In the rows, 128 means zero.
A single turn carries every row of the set below to another of its rows. Some are shown first; where does it send the rows asked next?
Q397: [157 142 143 128 129 124 122 115 187 119 147 135 150 141 107 116  95  95
 160 140 144 114 120 104 144 106]
Q769: [ 87 130 158 155 133 153 138  92 106 129 123 134 126 131 118 134 118 110
 142 105 108  98 151 123 136 120]
Q212: [141  96 149 155 102 103 135 109 138 115 144 115 119 140 111  90 104 144
 125 107 115 139 106 135 138 134]
Q33: [170 122 131 113 170 127  93 123 162 139 133 117 128 117  98 138 104 114
 130 114 159 136 122 121 143 133]
Q566: [120 143 150 126 124 140  97 142  91 133 140 139 151 166 142 172 138 130
 116 112 136 104 128 133 120 124]
Q789: [117 149 126 112 130 145 113 158  92 134 140 138 144 149 138 166 139 102
 107 122 125 105 138 123 135 132]
Q548: [138 125 142 133  80 119  94 147 168 137 117 112 123 148  95 134 155 126
 151 130 140 117 145 104 129 105]
Q578: [108 107 155 147 137 155 154  86 106 113 123 126 122 138 132 121 116 134
 138 114 147  96 149 125 136  99]
Q958: [153 134 132 129 127 130 111 116 179 122 145 139 144 130 115 114 102  85
 145 132 166 130 115 107 154  99]
Q658: [156 136 135 104 158 136  80 144 143 138 148  91 120 128 112 129 110 122
 104 117 150 122 110 115 154 129]
Q167: [ 95 119 142 119 140 137 107 167  89 132 143 133 150 158 142 149 143 117
 117 128 133 113 127 138 125 133]
Q410: [113 112 123 135 139 143 147 103 121 126 112 128 145 104 146  98 129  91
 121 142 110  98 125 120 149 114]
Q217: [113 114 128 122 164 129 146 118 119 140 110 119 146  97 154 107 114 106
 122 113 121 107 120 126 160 117]
Q998: [151  94 133 138 124 104 126 132 144 123 138 107  98 152 111 107 110 150
 133 123 118 153 100 148 137 139]
Q323: [121 120 127 118 117 113 165 142 174 125 133 132 134 159 153 128 116 140
 144 138 128 106 125 139  97 148]
Q877: [150 113 125 109 174 126  81 154 158 146 132 104 119 139 116 147 117 114
 130 110 142 129 112 124 148 124]
Q135: [ 98 121 172 131 120 150 153  83 114 114 114 124 115 144 119 116 115 136
 135 125 119 103 143 116 144 106]
Q576: [106 133 115 120 118 120 145 139 158 118 122 154 124 147 151 122 118 157
 138 143 126 111 143 126  91 149]
Q447: [114 135 111 131 124 121 164 136 169 114 119 119 125 141 149 135 111 147
 146 120 136 104 147 129  96 149]
Q89: [142  97 143 157 121 103 134 130 132 124 153 113 116 145 120 113  99 158
 126 132 109 164 108 133 130 129]
Q756: [135 142 145 135 141 129 121  99 173 142 123 131 151 131 120 118  91  74
 145 129 151 141 127 105 138 111]
Q74: [154 138 145 117 156 127 115 105 169 114 125 131 161 128 119 103  99  87
 143 129 145 119 142 113 131  95]
Q758: [119 106 148 109  86 122 118 145 154 144 118 103 114 138  92 143 153 136
 158 138 134 116 143 104 121 120]
Q645: [157 119 146 113 164 140  77 130 144 158 153 111 125 133 116 130 116 102
 123 118 161 124 119 128 152 126]
Q571: [153 150 131 141 153 130 107 138 108 124 138 150 151 139 121 157 138 166
 132 129 118 134 153  91 124 128]
Q291: [147 166 132 137 144 128  98 139 121 129 142 154 141 144 134 156 144 163
 119 119 126 131 137  91 124 142]
Q194: [115 105 117 128 153 122 150 125 121 129 119 101 129 113 139  99 133  83
 114 127 129 104 108 114 151 124]
Q514: [152 104 141 153 103 110 133 130 133 141 136 112 124 150 104  96 124 149
 138 125 101 144  94 138 141 142]
Q266: [118 103 145 128  79 110 105 165 136 128 135 107 127 148 105 147 157 129
 159 130 134 117 131 115 125 111]
Q547: [106 125 152 127 125 161 125  91  92 109 109 127 135 139 122 120 115 115
 128 106 108 102 149 106 128 104]
Q286: [109 125 125 122 152 143 140 135 126 129 120 109 151 102 146  83 111 107
 112 131 140 102 111 127 156 124]
Q697: [103 144 139 112 132 152 104 171 105 121 139 119 150 144 138 154 132 125
 108 118 124  91 136 134 142 119]
Q944: [144 175 149 141 157 110  93 116 122 146 149 145 136 151 120 156 129 137
 125 127 116 132 138 104 117 140]
Q766: [170 131 121 135 129 137 114 110 166 122 146 134 145 149 122 122  96  89
 145 143 150 130 117 101 145  91]
Q587: [114 110 112 130 121 119 160 147 166 123 114 122 126 140 162 112 138 136
 144 146 131 110 131 120 101 148]
Q30: [ 93 113 157 143 130 155 146  90 111 109 120 135 114 129 133 119 123 134
 126 110 124 102 144 131 151 105]
Q197: [125 124 140 127  83 117 101 141 141 130 142 103 124 128  90 133 159 128
 151 155 129 123 155 100 124 116]
Q338: [124 111 149 154  89 115 120 151 142 135 137  95 116 139  95 142 156 129
 156 135 143 112 145 108 127  99]
Q804: [148 167 147 145 140 136 111 136 120 133 132 149 149 157 117 142 132 169
 136 123 119 130 135  90 120 154]
Q499: [162 170 136 137 158 133  88 124 106 128 141 147 146 157 113 129 124 142
 132 112 131 117 135 108 108 139]
Q798: [114 125 103 139 121 131 154 148 172 131 120 129 117 149 157 129 112 139
 151 150 137 116 133 115  95 132]
Q87: [142 111 144 157 105 115 116 116 139 133 138 107 128 159 128  95  99 150
 137 124 114 156  98 150 138 122]

Q697 turns into Q658
Q548 turns into Q212
Where do these go?
Q74 turns into Q547
Q587 turns into Q266
Q578 turns into Q571
Q33 turns into Q410
Q397 turns into Q135
Q338 turns into Q89
Q514 turns into Q323
Q291 turns into Q958
Q789 turns into Q645
Q87 turns into Q447
Q769 turns into Q944
Q167 turns into Q877

A single turn carries every row of the set below to another of its rows. Some are shown first; where does it send the rows asked next?
Q639: [126  95 111 105 123 134 117 119  94 129 114 129 110 102 119 148]
Q959: [154 146 142 154 116 123 165 102  88 136 143 149 176 139 130 149]
Q333: [122 104 106 119 104 146 123 122 110 121 102 107 123 103 122 122]
Q259: [167 127 144 159 104 116 155 108 104 154 152 147 154 156 104 132]
Q833: [139 163 145 167 112 142 161 102 114 125 136 133 154 158 124 118]
Q487: [121 118  96 112 122 124 123 133 137 133 143  93 111 117 145 145]
Q434: [129 105 100 101 118 144 125 134 108 133 127 103  92 139 137 149]
Q274: [150 169 136 144 119 149 152  93  98 130 144 155 154 157 138 148]
Q183: [121 106 103 112 121 123 115 133 127 141 149  95 107 116 134 146]
Q244: [148 159 140 179 110 132 152  89 117 150 131 140 137 148 125 133]
Q811: [141  98  99  85 113 134 130 135 108 113 120 126 133 117 123 134]
Q403: [144 155 144 166 100 153 150  95  98 135 135 133 164 150 125 123]
Q48: [126 103  99 108 120 116 122 139 129 137 150  95 116 116 134 146]
Q136: [133 147 158 172 125 138 145  91  93 143 143 146 132 151 112 137]
Q354: [125 126  95  99 121 150 123 117 117 111 106 125 110 114 140 139]
Q655: [142 142 153 162 117 144 138  88  79 149 145 151 145 145 116 148]
Q287: [128 105  97 105 128 123 139 133 104 133 123 110  98 123 147 168]
Q617: [124 113  97 109 124 114 126 136 133 135 146  98 117 113 143 151]
Q179: [167 148 135 150 122 109 162 102 108 147 150 162 148 154 125 155]
Q399: [151 137 149 156 124 110 171 112  95 134 149 149 166 146 117 141]
Q336: [148 167 140 144 133 130 165 102 107 124 148 157 147 164 133 146]
Q773: [119 106 101 129 118 125 141 130 108 135 110  92 103 110 147 153]
Q277: [151 133 154 145 117 138 148 109  94 136 160 149 148 170 100 128]
Q422: [165 166 127 154 109 130 162 102 127 136 141 147 151 165 131 132]
Q878: [161 136 146 137 107 144 147 106  86 138 157 151 166 163 112 136]
Q912: [130  90 101 117 107 124 143 144 108 134 120  89 119 120 134 140]
Q71: [118 112 101 119 119 125 119 131 133 138 142  89 109 113 138 142]
Q828: [134 110  92 102 109 139 142 143 120 123 121  92 114 136 145 137]
Q414: [128 113  96 108 121 121 142 125 111 113 103 123 132  93 142 146]
Q495: [157 143 146 160 110 141 136  93 107 156 150 150 126 166 107 134]

Q773 turns into Q912
Q403 turns into Q878
Q136 turns into Q399
Where do these go?
Q333 turns into Q811
Q179 turns into Q244
Q71 turns into Q48

A single turn carries every row of the set below to another of its rows. Some are shown first; where does it send the rows asked next?
Q642: [139  92 132 157 141 109 142 120  88 107 150 146 128]
Q946: [106  97 138 123 129 118 122 116 116 156 131 164 108]
Q116: [105 107 115 115 112 156 131 109 119  95 109 142 112]
Q329: [132 130 109 118 139 166 155 136 148 111 127 117 148]
Q268: [112 105 100 138 123 140 110 115 109  98 100 150 142]
Q536: [118  93 102 151 127 123 123 103 116  99  96 140 134]
Q335: [ 97 109 136 104 141 122 111 148 112 133 148 154 107]
Q815: [100 114 122 110 123 173 124 127 122 102 135 131 110]
Q73: [105 131 142 144 122 157 150 168 153 110 118 119 139]
Q209: [119 112 168 116 127 135 161 133 150 144 136 152 152]
Q965: [149 145 128 163 159 118 145 118 142 119 139 123 142]
Q370: [153 130 126 124 155 102 163 137 121 115 148 149 151]
Q102: [105 108 136 101 144 144 108 135 102 111 153 135 107]
Q258: [115 126 140 146 149 132 155 157 147 100  98 103 135]
Q557: [121 143 164 120 137 108 131 154 149 102 110 111 125]
Q387: [104 136 156 120 148 103 147 171 144 102 132 136 130]
Q379: [119  99 154 130 106 113 145 121 121 142 143 156  99]
Q453: [ 92  96 134 111 141 126 104 152 120 134 138 132 105]
Q249: [141 117 129 137 131 125 122 119 134 117 104 145 185]
Q120: [115  88 105 147 141 130 123 125  88 104 114 152 140]
Q25: [116 111 118 120 117 163 117 124 119  89 131 112 108]
Q922: [119 130 131  95 135 122 116 174 135 123 127 137 152]
Q969: [144 106 129 145 116 131 148 114  88 121 151 157 115]
Q823: [144 129 150 168 126 123 137 152 129 108 103 111 153]
Q247: [128 128 179 145 154 116 137 136 147 133 128 112 135]
Q118: [123 132 178 141 141 101 139 116 152 119 129 144 148]
Q486: [150 140 139 159 145  98 150 141 140 133 116 118 129]
Q237: [139 105 110 154 143 125 146 113  88 105 146 156 133]
Q707: [121 102 153 136 114 120 141 108 112 143 144 173 119]
Q531: [135 142 116 161 127 127 114 154 140 118 106 123 157]

Q102 turns into Q946
Q557 turns into Q247
Q329 turns into Q922
Where do these go?
Q453 turns into Q379
Q237 turns into Q268
Q965 turns into Q531

